Each path is a new rotation, seen through one point. The rows after it are directions, each followed by how far the rotation turns it, in degrees per step (0 if it stays put).
Each turn is a multiple of 5 degrees from 10 to 175, or 0.
Each row of a path follows its step; steps can be skipped.

step 0: [ 19   2  40  -4  -3 -21 -23  12   1 -54  54  -1  28  -7   5   6 -21 -15
 -40  59   9  42   5  -4 -48  -6  17  -3  15  20   5  37 -14   6 -15  -6
  16  -5   0 -61  -2 -33 -10   5  15   3 -20   9]
step 1: [ 34   0  -1 -27 -32 -15 -13 -26  19  16 -30  12  21  -8 -13 -19  25 -11
 -49 -48  -6  24 -33  15   5 -33  -6 -23  24 -11  -6 -57 -41   0 -26 -11
  25 -16  -4 -16 -15  -7 -13  -1  29  31  11 -52]
step 2: [-35   0 -22 -30   6   9   7  23   4 -43  25 -29  24  29 -18 -49   2 -13
 -27  33   4   4 -29  18  -7 -43  -7  -5 -15  17  37 -28  30 -20  16   6
 -35 -27 -20 -10 -26  58   5  10  -5 -19 -32  -6]
step 4: [ 32   5  19  -8 -21 -25 -26  24  33 -19  -5   6  16  34   8 -12  19  -6
 -30 -22   0 -43   8 -17  34 -23  -7  15 -19  16   5  22  -7  18  19  14
  -3 -82 -38 -45   9 -22 -10  42  23  -2  15   5]
step 5: [-50   9  31 -49 -13 -15 -17  39  11 -27  20  16  22 -41  32 -13  27  -5
 -20  33  25  12 -23  12  -6 -19  -3 -45  35 -15 -23  -4 -20 -33  11 -17
   5  34 -26 -29  -6 -24 -23  16 -11  15 -30  -2]
step 6: [  4 -27 -31 -19 -11  10   5   0  36 -15 -35  12   2  18 -40  -1  -8  10
 -35  33 -25 -30   0  35 -17 -27  31 -15 -15 -18  18 -64  -9   2 -38   4
  35 -16  16   2 -19 -30 -33  25  27 -29  17 -24]
step 7: [-14  23   9  22  -2 -21 -11 -20 -31 -25  11 -49  13  12  -9 -63 -31   6
 -31  36  24   5 -19  -1  44 -29  12   4 -31 -13 -37  -3 -10   6 -29  20
 -27 -22 -43 -23  -8   6   0  -8  13 -12 -49   9]
step 8: [ -2 -13  -9 -24  18  34 -30 -49  62 -33  30  33  52 -22  14  45  12   6
 -41  -1  -2  19 -20 -10 -10   1  14 -13  24  17 -15  27 -23  15 -16   3
  -3 -45   1 -14 -16 -22   8 -19  15 -13 -24  -8]
step 9: [  7  38  12  -1   0 -26 -42   7   0 -20 -14   9  -9  -2   2 -19  30 -19
 -16 -23  23 -45 -42  -2  14   5 -31   0  24  19  15 -57 -21   3   8   1
   3 -29 -13  -5 -24  33 -56  52  44 -11  -2  -7]
step 11: [ 59   8  51  13 -37 -34 -18  -9  23 -10   6  -2  12  17  -6   0  -5  28
 -56  15   1   3 -31 -10 -19 -15  29 -28 -32  -7   8 -27 -23  23 -27 -11
  43  -5  17  -3  12 -23  20   1  16 -37  -8 -42]
step 12: [ 16   8 -17 -28 -22 -12   3  -1  31 -16 -35 -17  47   1  -3 -48  -6 -12
 -20  -7 -15  42 -23 -10  19 -35 -29 -10  14   5  14  -1   5 -15   0  43
 -28 -36 -57 -45  19   8 -19  -1  10  25 -40  10]
step 13: [-17 -20  15 -47  56  25  -7   3  12 -34  28  19  33  20  10   4  17 -17
 -79  15   4 -10 -48  16 -26   0 -15   5  11 -35  -8 -16  -9 -11   4 -24
   3   8  37  -3 -35   7 -18   2 -14 -11 -27   5]
Speeds:
[  1  -4  -6 -16  -1 -10  -4   0   5  -9   1  -4   1  16  -7   6  -2  -7
  10   0  -4   2   8  17   4  15  -4 -11  -3   9   6   4   9   4   0   2
  -7  -2   7  -5  -2  -9   8  -2  13  -3  -6   4]	175
[ -7  -9   0  -6  -5   6   4  -4  12   7  -5   7  -1 -11  -3  -4  14  -7
   7  -1   1  -3 -17  14   1  -2 -10  -2   1   7   8  -3   5  -1  -1   3
   6  10   1  -5   1  15  -8   4  -6  -9  -4  13]	100
[ -7   7  -8   0  -2   1   1 -11  -6   7  -1  -3   4  -8  15   2  -6  -7
  11   3  -2  16  -2   5  13   7  -2 -11   0  -5   4  -3 -15  -9  -4  11
   4   4  -7   2   8  -6  -2   5   1  16  -5  -2]	160
[ -6  -1 -11  -2  13   3   6  12   0 -12  -6   7   8   8  -1   1 -12   0
   0   2  -3   0   7  -6   1   3  -8  -7  11  -6   3 -17  -5   2   7  -2
  -4  14  -3  10  -1  12 -11   6   2  -9   4   0]	100
[ -4  -2  12   8  -5  -2   7  19  -9  -4  11   7  -5  -3   2  13   2   0
   7  -2  -3  -6  -3  -3   8   4  -4  -5   9  17   1   0  -3   5  -2  -5
   8  -1  -2  -7  -3 -15  -6  17  -3   2   9   1]	70
[ -5  -3  -9   0 -16  10   7 -13   7  -4  -3   4   7   2   1   2  -9  -2
   7   0   2  -3   8 -10 -11  -9   1   8  10   3  15  -2   5  -2   5   6
   1  -5 -11  -5 -12 -13   6  -1  -3   1   7   9]	175
[ 17  10  -5   1  -9   4  -9   0   3   5 -14  -3  -4   2  -7  -1 -12   6
  12  -3  -7   3  -5   0   0   2   3  -2  14  -4  -4   6   4  -6  -5  -3
  16 -10  10   0  -5   4 -15   8   7  -4   2   0]	135
[  2  -8   5  -1  -3  -7   0  -1   8   8 -10   0  -1   2   0 -12   0  -1
   8  20  -1   5   2 -10  -7   3   2  -6  -8   2   1  -6   2  12   5 -19
   0   5  -1  -8   8 -12 -15  -6  -4   8   1  -3]	65
